Here are the same points, seen from different sides; a view may also be mirrored.
A view may leave some points out. In some views, one point has been moved. Which views, in the order they come, and which point in each? Write - if no view has one.

-- scene 1 --
view 1:
  pozen [ 2.88 -0.10 -1.01 -1.54]
  vebi [ 2.66  0.01 -0.68 -2.23]
  biz [ 0.40  1.73 -1.34  0.76]
  zikon [ 0.76  1.98 -1.10  0.88]
  zano [ 0.70  1.05 -1.36  0.75]
  vukag [2.63 0.25 0.20 2.96]
view 2:
  pozen [ 0.62 -2.45  0.15 -0.52]
  val [-0.53  1.95 -1.38  0.24]
  vukag [-1.11  1.76 -1.03  0.39]
  zano [-2.45 -0.94  0.67 -0.86]
  vebi [-1.23 -3.33  0.24  0.69]
  tapav [ 1.24 -2.19  0.80 -0.79]
  biz [-3.04 -1.07  0.38 -1.05]
  kifel [ 0.76 -2.63  0.04 -0.19]
  zikon [-2.79 -0.97 -0.49 -1.14]
view 3:
  zikon [-2.29  0.26 -0.34  0.51]
  biz [-2.54 -0.29 -0.46 -0.03]
  val [-2.48  1.01  3.82  0.28]
  lifez [-2.86  0.97  3.68  0.41]
  zano [-2.22 -0.17 -0.04 -0.35]
  kifel [-0.16  2.38  0.42 -1.68]
  vukag [-2.98  0.56  3.36  0.12]
  tapav [ 0.87  1.75  0.50 -1.90]
  vebi [-0.20  2.80 -0.38 -1.71]
view 4:
  zikon [ 2.25 -3.67  7.00 -1.85]
  vebi [ 3.75 -3.38  3.82 -4.04]
  pozen [ 3.25 -4.12  3.81 -3.51]
  lifez [ 3.29 -7.70  6.62 -1.63]
  biz [ 1.65 -3.59  6.98 -2.13]
  tapav [ 2.74 -4.42  3.08 -3.55]
  val [ 3.35 -7.71  6.46 -1.44]
  vukag [ 2.78 -7.34  7.02 -1.77]
view 5:
  kifel [-2.14 -1.39 -2.38  1.32]
  vukag [-6.12  1.03 -1.96  0.10]
  val [-6.10  1.33 -1.51  0.65]
  lifez [-6.27  1.06 -1.67  0.48]
  pozen [-2.17 -1.26 -2.34  1.21]
  zano [-3.51 -0.48 -2.54 -1.87]
  vebi [-1.92 -2.06 -2.74  1.34]
  zikon [-3.95 -0.79 -1.60 -2.03]
  biz [-3.74 -0.87 -2.35 -2.30]
Views that do not fit: view 2
  moved in view 2: vebi
